(in the rows, 100 means zero)
Rotation paths and how fast each direction turns (degrees a step)
Each turn is a multiple of 5 degrees from 10 to 175, or 0.
Each row of a path follows its step; steps can be skipped.

step 0: 76	65	89	122	119	113	96	90	119	145	86	99	133	73	120	100	91	94	78	67	111	70	71	103	136	113	109	79	124	68	144	106	74	108	107	88	102	137	96	84	99	67	60	126	77	101	108	102	119	98	108	140	85	115	83	98
step 1: 94	63	110	82	82	80	104	96	77	107	96	104	57	98	81	60	108	112	108	118	116	97	115	65	109	118	143	135	111	90	61	82	64	100	71	102	81	142	122	81	80	106	81	137	92	89	91	110	126	107	57	118	96	82	101	77
step 2: 87	103	96	112	85	97	98	63	144	118	92	88	55	81	113	133	74	75	129	103	76	72	97	92	118	124	76	98	97	105	117	123	64	86	113	94	95	105	86	86	93	117	86	97	69	75	122	104	55	89	48	124	114	67	82	117
step 3: 86	104	48	109	121	103	53	171	95	107	96	118	81	122	87	93	89	125	72	67	94	103	116	69	99	140	124	106	113	85	86	98	46	105	141	87	97	103	102	102	90	112	91	101	100	88	85	112	86	96	87	84	110	80	89	111
step 4: 96	85	129	82	65	106	84	105	102	84	90	113	91	60	109	100	57	123	108	98	105	81	120	132	101	124	101	156	97	116	119	60	81	75	120	76	89	75	105	73	107	148	120	103	95	83	107	68	72	130	92	83	81	119	90	111
step 6: 120	64	89	102	46	101	117	120	86	116	80	95	136	73	102	65	81	91	93	84	76	87	77	140	86	107	127	70	135	83	68	61	101	113	115	64	94	111	106	103	102	124	107	123	108	109	108	112	84	72	118	87	63	88	76	98
step 15: 81	97	86	85	119	84	94	94	111	109	57	137	94	90	127	157	80	89	77	83	99	81	97	118	70	83	104	105	95	97	143	107	93	61	126	94	101	115	140	101	117	131	91	105	86	108	120	137	60	102	81	101	123	110	59	108
step 17: 90	130	127	114	54	102	119	62	106	112	93	138	133	64	98	93	83	94	105	102	85	70	89	95	131	124	95	132	118	84	112	83	105	61	123	94	99	110	144	112	128	115	77	103	128	66	104	86	90	98	124	137	84	107	77	114
step 18: 84	76	112	99	103	93	92	104	92	76	100	133	105	100	80	111	134	106	124	73	111	119	88	72	127	116	142	44	119	77	106	100	69	86	108	113	108	133	126	56	129	76	72	100	90	122	114	118	96	95	100	93	54	74	81	99
step 19: 124	41	134	122	83	126	121	105	120	139	99	57	118	74	89	104	92	69	137	101	85	97	102	115	112	129	133	131	132	91	81	79	52	116	124	98	93	109	107	102	90	90	88	132	111	103	120	94	101	108	78	125	105	104	105	105
step 20: 85	93	103	124	94	92	47	71	77	141	132	112	68	136	95	125	105	110	98	100	109	112	101	90	106	114	99	92	115	69	96	75	49	67	64	113	99	127	99	97	106	108	80	109	78	56	99	68	73	96	87	114	127	77	90	81
97	99	96	100	95	95	104	103	97	97	100	109	102	94	99	108	98	94	103	103	96	97	114	107	100	98	110	92	100	100	97	101	106	100	95	109	100	91	96	100	103	89	104	104	98	114	97	104	97	101	87	107	106	89	98	118 => 110
100	94	85	98	100	96	101	86	96	108	98	98	93	100	102	102	92	102	97	104	97	94	94	97	94	96	97	96	92	100	104	100	102	104	95	104	95	107	103	104	86	94	101	115	101	96	95	109	100	97	88	93	111	102	96	90 => 55
95	104	100	99	107	96	99	109	102	114	108	104	108	95	98	106	92	95	95	105	102	106	107	95	101	105	89	100	99	111	105	85	102	96	96	94	89	95	106	95	99	90	99	103	94	94	93	102	100	100	108	96	98	96	109	102 => 85
103	89	107	101	98	115	111	110	96	99	97	96	95	93	94	89	93	102	90	106	100	102	109	94	110	98	103	94	103	94	96	99	107	98	104	101	96	97	102	102	90	106	101	100	108	101	100	105	96	108	106	100	111	93	103	93 => 140
95	97	100	99	106	97	99	94	106	102	108	102	111	99	106	105	96	101	111	112	94	105	99	106	105	103	95	111	95	93	101	114	107	96	108	94	96	98	92	105	93	101	92	105	104	100	106	91	99	109	105	103	105	91	93	99 => 145
94	105	108	99	100	102	103	112	93	96	102	104	87	108	106	107	99	97	103	98	92	91	91	94	99	95	96	97	97	89	96	92	97	105	103	91	95	90	97	95	98	98	109	111	97	97	110	92	108	103	101	97	106	101	99	104 => 40
